In the rows, zero is written as 128.
The rows below fall into families. The same turns and mirrors carry the whole set onto itself and the rows of a family onto each other. For each named row, which other rows are in its family? Write them in the order they are listed.
These 32 rows form 4 families of 8 rows each.
z777: [122 108 155 139 114 123 138 136 145  98 146 128]
z853: [140 120 114  85 115 120 126 154 135 119 175 138]
z664: [131 115 115  92 114 119 138 133 139 115 182 139]
z81: [106  89 121 100 140  99 140 123 110  99 156 113]
z519: [123 143 135 102 117 155 126 168 140 122 140 133]
z661: [109 121 116  71 148 134 120 154 100 129 145 127]
z166: [141 115 111  90 112 123 138 143 133 118 177 138]
z982: [131 140 134 100 129  98 140 127  97  99 136 142]
z889: [126 112 150 133 110 117 144 131 148  97 142 124]
z139: [109  89 112 105 144 107 131 119 117  97 162 117]
z25: [128 144 144 105 119 153 124 160 137 127 131 137]
z958: [104 119 122  74 144 140 112 148  96 126 145 117]
z918: [124 151 132 105 113 152 130 160 131 114 129 137]
z905: [118 141 119 103 121  94 139 135  97 114 132 139]
z875: [131 146 131 105 120 105 146 138 104 102 132 146]
z207: [103 118 149 113 145 132 124 149 107 110 106 111]
z791: [ 94 113 151 120 144 132 137 130 112 107 112 113]
z789: [115 126 109  66 146 127 125 147 103 127 143 123]
z354: [110  83 132 100 145  98 133 123 115 113 159 113]
z960: [118 113 150 131 105 117 140 132 143  98 158 133]
z400: [127 147 129 107 125  99 145 139  97 111 135 137]
z237: [103  87 133  99 140 146 117 146 144 124 156 105]
z432: [107  85 135  98 134 153 119 145 149 114 154 114]
z602: [ 94 118 153 114 147 129 125 140 113 107 111 112]
z228: [117  93 144 101 138 157 124 148 150 112 156 112]
z751: [104  93 130 104 130 153 123 156 150 127 153 109]
z278: [131 114 141 132 115 112 152 136 150  99 143 134]
z209: [112  91 129 102 143  96 136 116 108 103 149 118]
z130: [116 120 115  73 155 134 124 150 103 128 130 117]
z656: [124 144 151 101 116 144 131 163 130 129 127 135]
z799: [132 123 112  79 116 124 141 135 134 124 179 132]
z563: [104 110 152 126 142 127 122 148 114 102 110 118]

Which other rows belong to the same family as z889? z81, z661, z166, z25, z400, z432, z602
Which other rows belong to the same family as z207? z777, z664, z519, z875, z789, z237, z209

The rows below fall into families. The same turns and mirrors carry the whole set onto itself and the rows of a family onto each other. For each named row, which other rows are in its family? Write them in the order they are listed.
These 15 rows form 5 families of 3 rows each.
z203: [131 149 124 131 133 116  98 144 102 167 151 165 142 151 134 167 113 127
 156 116 109 133]
z497: [145 142  65 144 144 132 128 117 116 178 163 103 146 157 112 162  66 144
 131 133  96  99]
z639: [117 124  79 125 137 143 128 150 107 164 122 128 175 153  67 163  60 140
 123 117 132 137]
z88: [126 157  81 132 149 120 118 139 127 178 136 101 142 137 135 156  90 169
 113 125  89 107]
z230: [149 160  84 117 133 107 115 130 119 146 157 134 154 171 120 167  94 147
 133 105  97 122]
z128: [103 120 131 134 120 152 138 123 100 183 145 149 135 135 111 165  92 137
 163 142 126 154]
z812: [107 134 108 165 139 141 113 145 104 200 163 145 147 123 129 149  97 125
 163 146 106 122]
z154: [ 99 129  98 117 124 136 151 120 116 148 133 116 168 153  79 172  63 149
 139 128 123 137]
z383: [117 117 119 148 133 150 105 154  92 197 141 160 132 129 109 161 103 130
 161 139 118 135]
z60: [114 134  98 124 148 142 125 152 117 183 103 119 173 146 115 156  65 142
 100 113 130 140]
z885: [113 107 102 142 140 142 115 141 112 180 130 120 190 147  86 168  60 114
 125 127 128 136]
z388: [126 140 111 114 133 124 113 147 108 152 127 153 178 171 106 171  81 120
 133  99 129 146]
z265: [124 132  98 127 121 134 138 111 123 162 162 113 127 150 114 174  99 164
 158 145  83 115]
z627: [140 141  67 137 136 126 117 133 116 168 163 114 130 145 100 163  96 166
 144 135  82 100]
z362: [111 132 127 141 147 140 102 156 109 203 119 135 137 125 147 159 102 140
 133 134 111 128]

Which other rows belong to the same family as z383? z639, z627
Which other rows belong to the same family as z265? z128, z154
Which other rows belong to the same family as z388? z203, z230

The rows below fall into families. The same turns and mirrors carry the whole set onto itself and the rows of a family onto each other. For each named row, which other rows are in its family? Write them in the order they are listed.
These 30 rows form 5 families of 6 rows each.
z350: [146 137 127 124 146 116 140 104 144 158 103 106 123 120  93 117 134 106
  96 115 132 120 142 117 147 107 124 114]
z396: [130 116 124 118 160 107 138  96 144 138 105 119 119 130  89  99 137 122
 113 116 139 124 130 117 140  94 132 131]
z61: [118 134 123 129 117 143 105 105 139 127 122  96 114 140 136 159 112 151
 156 135 112 142 135 107 163 143 123 110]
z530: [117 113 104 131 122 129 112 104 142  92 113 102 117 140 123 133 122 167
 165 136 114 144 127 108 147 129 123 131]
z323: [130 112 145 136 151 100 139 138 130  87 134 119 113 120 125 124 124 162
 133 136 128 134 133 147 101 115 122 134]
z738: [147 112 163 119 154 110 148 145 134 113 140 117 106 122 120 122 119 146
 110 138 142 130 132 149 108 112 117 127]
z127: [ 96 114 133 143 119 128 117 128 118 128 101 123 118 139 140 151 124 143
 124 156  98 166  98 124 121 120 138 118]
z516: [125  95 135 140 143 123 128 150 127 120  97 132 121 134 113 121 132 152
  89 145 121 151  95 137 121  96 126 137]
z433: [157 131 159 123 138 115 145 151 134 129 140 102 109 115 127 142 112 130
 100 136 131 127 141 146 112 129 114 112]
z149: [112 131 133 140 123 125 118 144 119 149 106 118 126 136 142 170 114 121
 112 142  92 154 103 128 126 132 130 113]
z290: [ 91 126 107 144 140 107 102  77 135 131 103 113 117 134 113 124 127 145
 137 123 123 132 139 106 138 117 147 119]
z841: [143 124  99 119 134 126 150 120 117 138 114 112 139 118 110  84 118 152
 151 126 106 123 113 114 119 129 117 143]
z532: [123 142  97 136 136 124 116 119 112 156 122 114 143 124 129 120 101 157
 154 114  97 113 122 114 130 150 123 134]
z219: [165 105 122 113 153 130 134 138 154 112 117 109 122 135  95 114 123 150
 114 116 138 121 125 126 157 108 104 142]
z172: [118 135 141 147 120 112 114 131 126 111 136 100 106 119 147 157 108 157
 129 144 115 137 146 136 106 145 128 107]
z798: [124 139 135 138 139 154 106 115 113 182 125 117 124 124 125 114 104 175
 119 128 124 116 127 117 154 139 121 115]
z291: [145 121 137 123 137 156 140 116 118 164 118 116 121 118 105  78 122 170
 117 140 133 124 119 117 142 117 115 126]
z170: [136 100 117 126 144 132 126 116 147  89 112 113 117 136 103 108 133 174
 143 131 133 138 123 119 152 106 115 143]
z769: [107 115 144 143 137 106 117 124 127  95 138 113 104 126 139 137 115 173
 139 146 126 140 137 139 103 129 133 122]
z793: [110 103 118 147 126 118 127 139 123 106  92 124 125 133 125 130 132 151
 116 150 101 161  96 129 111 109 132 134]
z418: [126 124 151 132 140 131 119 154 124 163 110 125 123 138 131 161 114 123
  85 136 112 145 102 137 136 119 126 116]
z921: [127 141 124 128 131 122 115  94 142 172 108  97 112 128 109 133 119 111
  97 123 130 123 145 109 149 125 134 100]
z355: [135 135 159 131 124 122 123 137 130 137 143  97  99 122 142 155 103 141
 107 145 128 133 144 138 114 143 124  99]
z587: [167 126 140 111 147 143 126 138 151 146 125 103 119 135 107 141 114 134
 105 116 136 120 133 125 173 123 103 122]
z303: [110 121 110 140 156 101 127  87 138 117  99 122 127 126  98 107 143 140
 136 115 124 128 135 115 137  99 137 133]
z526: [109 127 135 127 146 145 129  99 109 154 124 128 127 127 124  97 119 176
 162 137 117 131 114 114 142 125 127 131]
z929: [147 140 128 116 126 141 112 126 145 150 127  93 118 139 127 165 103 128
 127 121 117 127 137 114 168 145 112 110]
z106: [159 136  99 130 128 135 127 136 121 166 116 101 136 115 111 101 103 151
 108 117 112 107 127 117 130 143 111 128]
z210: [106 147 110 149 126 116 104  85 136 150 102 100 120 124 117 142 124 129
 121 121 114 128 150 106 146 130 139 103]
z572: [141 112 136 136 147 121 129 165 128 141 102 127 130 131 116 140 122 129
  76 130 114 140 100 141 127 107 119 132]

Which other rows belong to the same family as z793? z127, z516, z149, z418, z572
Which other rows belong to the same family as z170? z61, z530, z219, z587, z929
Which other rows belong to the same family as z290? z350, z396, z921, z303, z210
Which other rows belong to the same family as z738? z323, z433, z172, z769, z355

The rows below fall into families. The same turns and mirrors carry the whole set onto itself and the rows of a family onto each other. For each named row, which other rows are in its family? Write them in the order they are listed.
These 25 rows form 5 families of 5 rows each.
z453: [129 109 102  99 120 125 102 126 126 148 129 132 135 131 123]
z4: [121 125 106 102 118 122 111 112 123 137 125 128 154 121 132]
z603: [ 96  97 122 113 128 147 126 148 147 130 131 124 133 154 132]
z478: [108 120 149 143 134 152 143 153 161 123 130 128  97 133 146]
z839: [101 117 149 150 134 148 161 148 141 122 132 138 104 137 141]
z216: [132 150 159 144 124 123 156 139 124 136 111 156 105 109 147]
z220: [103 109 120 119 131 158 119 133 152 126 145 119 140 135 136]
z806: [127 134 106  99 117 139 108 135 134 145 121 129 154 135 121]
z380: [115 149 151 141 120 112 149 127 129 148  98 147  94 109 142]
z975: [120 130 151 149 132 108 149 127 129 145 101 159  97 109 139]
z591: [137 146 126 115 113  94 130 119 114 141  97 143 120 111 140]
z76: [128 130 108  99 118 129 106 126 138 145 137 120 150 136 132]
z945: [117 111 159 148 146 137 150 140 145 125 127 140 102 146 153]
z693: [131 156 123 112 110 106 118 121 120 158 106 137 129 106 131]
z998: [102 119 154 146 134 137 156 136 151 128 124 136  92 140 150]
z368: [121 114 131 117 137 157 124 145 148 124 139 122 137 161 143]
z461: [106  98 120 116 133 146 137 144 142 127 145 121 140 151 137]
z657: [129 142 153 140 123 112 149 145 137 132  99 143  85 118 148]
z662: [127 144 119 118 114 109 124 124 123 158  97 152 129 102 119]
z356: [121 149 151 146 125 123 149 142 120 138 110 156  90 110 137]
z900: [110 107 127 120 132 148 130 135 157 126 148 118 126 157 144]
z198: [ 98 122 158 141 130 146 159 156 145 122 120 138 114 141 147]
z446: [138 150 123 110 119 106 118 134 108 154 108 149 116 106 132]
z110: [151 142 125 117 118 110 121 121 112 153 116 152 119 103 132]
z168: [129 119 104  92 124 120 111 136 122 147 130 128 147 132 132]

Which other rows belong to the same family as z461? z839, z356, z446, z168
Which other rows belong to the same family as z4? z478, z220, z591, z657
Which other rows belong to the same family as z693? z380, z76, z998, z900
Which other rows belong to the same family as z198? z453, z603, z216, z110

